In the data rows, the value 128 means zero.
Here are some points:
[142 153 141 141 143 142 164 139 140 141 195 143]
[151 159 157 191 150 165 140 174 197 163 145 148]
[143 153 146 154 145 145 140 166 163 147 147 160]
[143 142 145 142 143 142 146 148 145 144 145 153]
[145 144 150 150 148 148 139 163 162 147 143 155]
[143 143 145 143 143 142 142 151 147 140 146 183]
[146 144 148 149 146 148 140 158 155 143 146 152]
[149 146 140 141 144 146 175 136 140 151 148 135]
[144 144 142 141 141 142 170 135 140 142 146 139]
[144 141 143 141 144 142 152 141 143 145 148 144]
[144 164 143 141 147 141 145 148 140 139 196 198]
[144 154 146 156 140 146 143 165 159 146 151 160]
[151 177 143 151 170 152 140 146 151 155 151 144]
[150 160 148 168 156 159 140 159 178 151 149 145]
[144 147 151 141 142 144 146 146 141 139 143 156]
[161 141 141 140 145 149 207 134 138 154 141 134]
[143 142 142 143 141 142 146 145 145 141 148 149]
[142 141 144 143 143 142 145 148 145 143 145 149]
Then 12 other points, each followed by its number:
[144 142 142 142 143 142 151 142 143 145 148 142] 0
[142 144 146 141 144 142 147 144 142 139 143 165] 1
[142 141 144 140 144 143 187 137 140 140 150 141] 2
[143 143 146 143 147 142 141 152 146 144 147 165] 3
[143 143 144 142 140 142 152 139 140 139 146 152] 4
[143 140 170 139 148 144 145 147 142 139 138 149] 5
[143 142 142 142 142 141 150 141 143 143 149 146] 6
[143 141 185 140 138 147 162 151 143 138 138 146] 7
[152 150 146 147 156 148 140 143 144 143 149 150] 8
[143 142 144 142 145 142 146 146 144 143 149 152] 9
[142 146 143 141 143 142 150 150 143 146 162 148] 10
[143 142 143 141 143 141 153 141 142 145 148 145] 11
Which three of these numbered points are nearest to each point below, ignoring the 2 directions in which the first points spread most? Their numbers follow each, nearest first.
[167 143 146 147 212 164 140 137 145 157 140 136] > 8 9 3
[142 141 142 142 143 142 152 142 142 143 149 142] > 0 6 11
[143 146 145 144 145 142 144 156 146 149 149 147] > 0 11 9
[143 189 146 193 158 154 139 206 197 157 158 158] > 2 10 11
[150 167 141 154 158 154 142 140 146 154 148 136] > 8 0 10
[144 142 144 142 142 142 151 143 144 146 146 140] > 0 11 6
[188 165 151 214 235 197 138 141 155 210 151 133] > 8 10 0
